One turning vector, and how many steps it has turned
The counts run from 0 to 159.
[136 100 117  90 133 102 108 139 104 124  88 132 178 103  96 128 127 141
 102 175 170 103  88 124 111 144 142 140 135  82  81 144 121]
71
[116 143  93 129 148  98 156 167 131 131 170 102 145  86 144 104 157 116
 126 124  90  93 100 105 131  99 158  84 105  88 117 125 111]
29
[135 129 115 170 153 125  91 108 141 107 148 146 136  99 127 148 173  89
 203 120 102  90  88 119 128 116 145 142 121 117 114 126 131]
111
[192 144 122 179 139 147  85 162 144 144 122 154 154  88 108 101 156 131
 144 121  87 136 152  93 136 140 131 144 132 127 128 145 162]
125
[144 116 132 151  68 123 105 154 138  75 130 135 158  62  98  90 109 156
 108 109 111 106 133 147 144 136 135 132 117  93 146 138  90]
144
[176 157 157 109 121 128 111 120 118 132 118 138 159 120  94 115 116 111
 133 130 143  75 140 133 100 168 139 165 198 131 172 149 188]
137
[123 114 111  89 132 135 121 171 106 113 178  94 183 102 110 112 169 113
 120 125 137  75 169 150 104 132 139 122 173 137 136 165 113]
132
[114 119 124 168 160 154  87 144 108 116 159 117 134  70 121 132 160 124
 187  99 133  99  98 166 115 121 149 130 102 122  97 142 130]
113
[183 137 108 178 128  97  94 105 115 134 132 123 109  96 127 150 127 109
 186 145  78 123  99  97 121 122 138 140 133 148  81 150 114]
109
[112 170 122 103  99 135 133 147 120 144 120 159 187 121  91 135 131 113
 132 142 168 159  61  96 151  96 125 147 113  95 135 105  98]
86
[143 132  98  69 127 137 136 110  97 136 171 104 153 126 105  96 109 122
 139 123 116 100 153 168 100 114 144 115 205 138 124 177 137]
134
[ 90 131 118 149 108 100  94 179 110  73 138 104 142  71 138 142 146 169
 145 101  79 115 144 129 149 117 151 147 108  95 147 137 129]
45
[115 147  96  86  83 116 123 148 124 117 119 152 140 105 111 125 146 137
  82 144  58 144 149 161 104 120 126  98 124  73 161 141 148]
60
[149 162 156 137 119 132 137 154 120 146 131 143 188  93 119 109 102 102
  51 154 124 114 102 149 106 150 130 127  79 103 127 100 150]
157
[103 144 131 102 132 108 115 123 101 164 161 113 146 106 131 187 130 145
 160 118 126 107 144 114 145  97 154 202 173 117 141 154 159]
50
[100 149 125 138 136 133 132 133 107 134 188  91 167  77 125 103 110 116
 135 109 171 109  89 187 112 124 124 123  85 108 133 135  99]
15
[202 127 134 146  96 122  93  93 139 116 108 146 156 114  92  87  76 132
 106 119 104 128 101 130 110 164 151 107 141 100 125 133 170]
140
[148 135 120 175 148 113 146  75 169 131 177 155 152  86 128 112 133  95
 153 126 138  94  73 156 133 115 138 134 112 101 126 124 112]
12
[153 138 104 136 103 122 130 138 107 126 126 133 113  92 118 125 172 161
 104 140 106 150 174 149 150 114 118 152 174 104 198 159 124]
63
[135 150 132 154  86 131 119  90 128 140 125 136  99  82  96 145 165 116
 144 115 175 147  81 139 129 124 115 158 137  99 202 127 127]
81
[131 133 145 138 146 144  99 166 101 127 107 177 159 100 106 114 123 166
  96 139 104 127 135 183 123 124 134 136  95  89 115 141 197]
57
[155 166 134 121 142 154 114 145 115 103 125 152 174 125 102  85 118 125
  94 111 168 139 115 168 163 142 136 112 167 102 176 141  93]
1
[156 145 152 117 119 109 143  77 129 191 169 111 177 104 109 143 104  94
 103 137 158 111 117 118 103 122 149 170 150 122 118 118 141]
152
[149 150 114 144 132 139 140 109  94 159 132 106  83  83 123 136 199  70
 123 135 120 110  78 135  78 133 126 102 109 116 137 124 129]
96
[160 144 117 179 156 145 146 109  90 152 142 127 100  78 137 139 196  77
 121 156 121 108 107 145  90 124 119 124 112 145 147 123 142]
95
[129 155 103 125 111 131 163 118  93 172 119 181 113 106 115 143 146  95
 160 173  85  84 107 128 105  90  90 149 115 150 118 132  98]
92
[161 154 126 152 123 109  91 167  79 118  85 114 117  90 142 148 126 110
 190 150  97  97 125  84 120 148 119 161 143 160 124 137 100]
107
[117 145 138 128 100 120 148 114 117 144 176 122 157  67 113 137 113 138
 139 108 152  84 148 133 150  91 132 185 173 137 152 146  82]
149
[112 149 128 110  72 104 148 109 141 120 182 125 167  73 113 145 114 125
 136 115 129  97 139 121 145  98 135 166 161 118 170 140  80]
148
[ 74 175 125  93 126 150 106 137  93 106 171 117 169 138 103 143 128  98
 183  95 113 134 115 172 122 120 135 128 132 123 147 146 145]
117
[124 171 119  89 147 102 148 125  62 147 150  76 121 130 147 128  87 118
 147 125 107  88 106 132  92 127 160 119 169 139 131 140 159]
35
[136 166 143 113 104 120 139 151 116 142 120 146 161  89 127 106  94  96
  63 143 104 121 104 159  95 136 122  92  79  86 125 105 138]
158
[146 131 148 138 110 121 133 108 115 162 174 105 161  71 109 138 101 134
 113 124 169 104 150 137 138 104 137 190 163 137 136 150  99]
150
[154 133 122 116 149 116 101  97  97 185 145 110 175 114 120 152 116 143
 117 142 125 150 129 134 107 112 157 165 142 111  89 137 205]
53
[149 149 140 155 128 104  95 140  94 113  80 104 116  90 130 124  99 144
 132 106 100 109  98 112  93 168 153 120 116  93 128 127 196]
40
[125 137 117 171 123  98 109 137 127  73 140 151 147 102 134 124 125 151
 145 105  61 137  97 127 162 122 169 121 112  85 144 111 164]
43
[160 143 143 131 116 111 133  92 114 187 186  94 174  88 122 146 106 107
  90 140 163 116 131 124 123 114 141 178 159 141 129 135 123]
151
[159 138 121 184 149 143 156 116  86 162 132 165  98  85 122 128 173  88
 131 164 107 100 118 159 110 106 101 145 113 154 141 129 121]
94
[170 138 103  94  98  95 119 121 120 152 119  92 125  86 126 140 187 135
 108 144 135 146 151 107 120 128 142 143 194  79 171 148 124]
65
